Each row has a name. Each question is about the rows just above it. Places in a row count from 1.

[ -6.5   7.9  21.6  17.8  13.1   3.3 -15.8  19.4  36.8  25.9  -3.3  -8.4
 -31.3 -25.5   7.2   1.1 -38.2   1.4 -23.2  28.1 -30.8   2.5   0.6  20.0
 -40.4   1.6  15.6  -7.4   7.1 -21.7  22.5  11.1 -23.8  20.7  -3.6   7.2
  14.5  28.4   1.1  93.1 -12.9  40.6 -18.4  -6.4  -4.6  21.2 -14.4  -9.9
  70.7] -> Rubi
[  9.6 -12.0 -17.2  -3.2 -17.9  -1.6  11.2 -11.1 -17.2 -23.5  -2.4   6.3
  23.8  25.5  -1.4  -5.1  22.7  -0.4  20.4 -13.4  14.1  -9.4  -4.1 -15.2
  30.1  -5.6 -18.3   8.4 -15.8   9.8 -16.4  -4.7  10.3 -12.3  -4.0  -4.6
 -13.7 -21.4  -0.6 -61.1   5.4 -20.8  17.5   8.4  -0.3 -13.4   9.8   8.0
 -48.6] -> Rup
[ 28.7 -36.5 -19.9  40.6 -50.5   2.4   7.5   4.8  28.7 -38.6 -23.0   5.9
  22.9  49.9  15.6 -22.8  -4.8   2.1  31.3  20.7 -25.4 -40.7 -19.1 -14.5
  26.4 -23.7 -44.8  19.7 -59.1 -18.4 -12.9  11.0 -22.5   2.8 -31.9  -0.9
 -24.2 -19.6   0.8 -18.2 -13.1  22.0  31.8  22.7 -16.3  -1.5   4.3   9.7
 -25.2] -> Robom
[-12.1  15.1  23.9   7.4  22.8   2.5 -15.9  16.6  27.2  31.8   2.0  -8.9
 -33.3 -34.0   3.1   5.9 -33.7   0.8 -27.8  21.0 -22.5  11.0   4.7  21.3
 -42.3   6.5  23.8 -11.0  19.2 -15.7  23.2   7.7 -16.7  18.2   3.6   6.7
  18.4  30.0   0.9  88.4  -8.9  32.1 -23.5 -10.7  -0.7  19.6 -14.0 -11.1
  69.6] -> nov
One entry of nov was changed: [-12.1  15.1  23.9   7.4  22.8   2.5 -15.9  16.6  27.2  31.8   2.0  -8.9
 -33.3 -34.0   3.1   5.9 -33.6   0.8 -27.8  21.0 -22.5  11.0   4.7  21.3
 -42.3   6.5  23.8 -11.0  19.2 -15.7  23.2   7.7 -16.7  18.2   3.6   6.7
  18.4  30.0   0.9  88.4  -8.9  32.1 -23.5 -10.7  -0.7  19.6 -14.0 -11.1
  69.6]. Where, and from what?  17, [-33.7]
One entry of Rubi was changed: [ -6.5   7.9  21.6  17.8  13.1   3.3 -15.8  19.4  36.8  25.9  -3.3  -8.4
 -31.3 -25.5   7.2   1.1 -38.2   1.4 -23.2  28.1 -30.8   2.5   0.6  20.0
 -40.4   1.6  15.7  -7.4   7.1 -21.7  22.5  11.1 -23.8  20.7  -3.6   7.2
  14.5  28.4   1.1  93.1 -12.9  40.6 -18.4  -6.4  -4.6  21.2 -14.4  -9.9
  70.7]. Where, and from what?  27, [15.6]
Where does [ -6.5   7.9  21.6  17.8  13.1   3.3 -15.8  19.4  36.9  25.9  -3.3  -8.4
 -31.3 -25.5   7.2   1.1 -38.2   1.4 -23.2  28.1 -30.8   2.5   0.6  20.0
 -40.4   1.6  15.6  -7.4   7.1 -21.7  22.5  11.1 -23.8  20.7  -3.6   7.2
  14.5  28.4   1.1  93.1 -12.9  40.6 -18.4  -6.4  -4.6  21.2 -14.4  -9.9
  70.7] differ from Rubi, and what was there?  9, [36.8]
One entry of Robom was changed: [ 28.7 -36.5 -19.9  40.6 -50.5   2.4   7.4   4.8  28.7 -38.6 -23.0   5.9
  22.9  49.9  15.6 -22.8  -4.8   2.1  31.3  20.7 -25.4 -40.7 -19.1 -14.5
  26.4 -23.7 -44.8  19.7 -59.1 -18.4 -12.9  11.0 -22.5   2.8 -31.9  -0.9
 -24.2 -19.6   0.8 -18.2 -13.1  22.0  31.8  22.7 -16.3  -1.5   4.3   9.7
 -25.2]. Where, and from what?  7, [7.5]
Where does [  9.6 -12.0 -17.2  -3.2 -17.9  -1.6  11.2 -11.1 -17.2 -23.5  -2.4   6.3
  23.8  25.5  -1.4  -5.1  22.7  -0.4  20.4 -13.4  14.1  -9.4  -4.1 -15.2
  30.1  -5.7 -18.3   8.4 -15.8   9.8 -16.4  -4.7  10.3 -12.3  -4.0  -4.6
 -13.7 -21.4  -0.6 -61.1   5.4 -20.8  17.5   8.4  -0.3 -13.4   9.8   8.0
 -48.6] differ from Rup, and what was there?  26, [-5.6]
Where does [  9.6 -12.0 -17.2  -3.2 -17.9  -1.6  11.2 -11.1 -17.2 -23.5  -2.4   6.3
  23.8  25.5  -1.4  -5.1  22.7  -0.4  20.4 -13.4  14.1  -9.4  -4.1 -15.2
  30.1  -5.6 -18.3   8.5 -15.8   9.8 -16.4  -4.7  10.3 -12.3  -4.0  -4.6
 -13.7 -21.4  -0.6 -61.1   5.4 -20.8  17.5   8.4  -0.3 -13.4   9.8   8.0
 -48.6] differ from Rup, and what was there?  28, [8.4]
Where does [-12.1  15.1  23.9   7.4  22.8   2.5 -15.9  16.6  27.2  31.8   2.0  -8.9
 -33.3 -34.0   3.1   5.9 -33.7   0.8 -27.8  21.0 -22.5  11.0   4.7  21.3
 -42.3   6.5  23.8 -11.0  19.2 -15.7  23.2   7.7 -16.7  18.2   3.6   6.7
  18.4  30.0   0.9  88.4  -8.9  32.1 -23.5 -10.7  -0.7  19.6 -14.0 -11.0
  69.6] differ from nov, and what was there?  48, [-11.1]

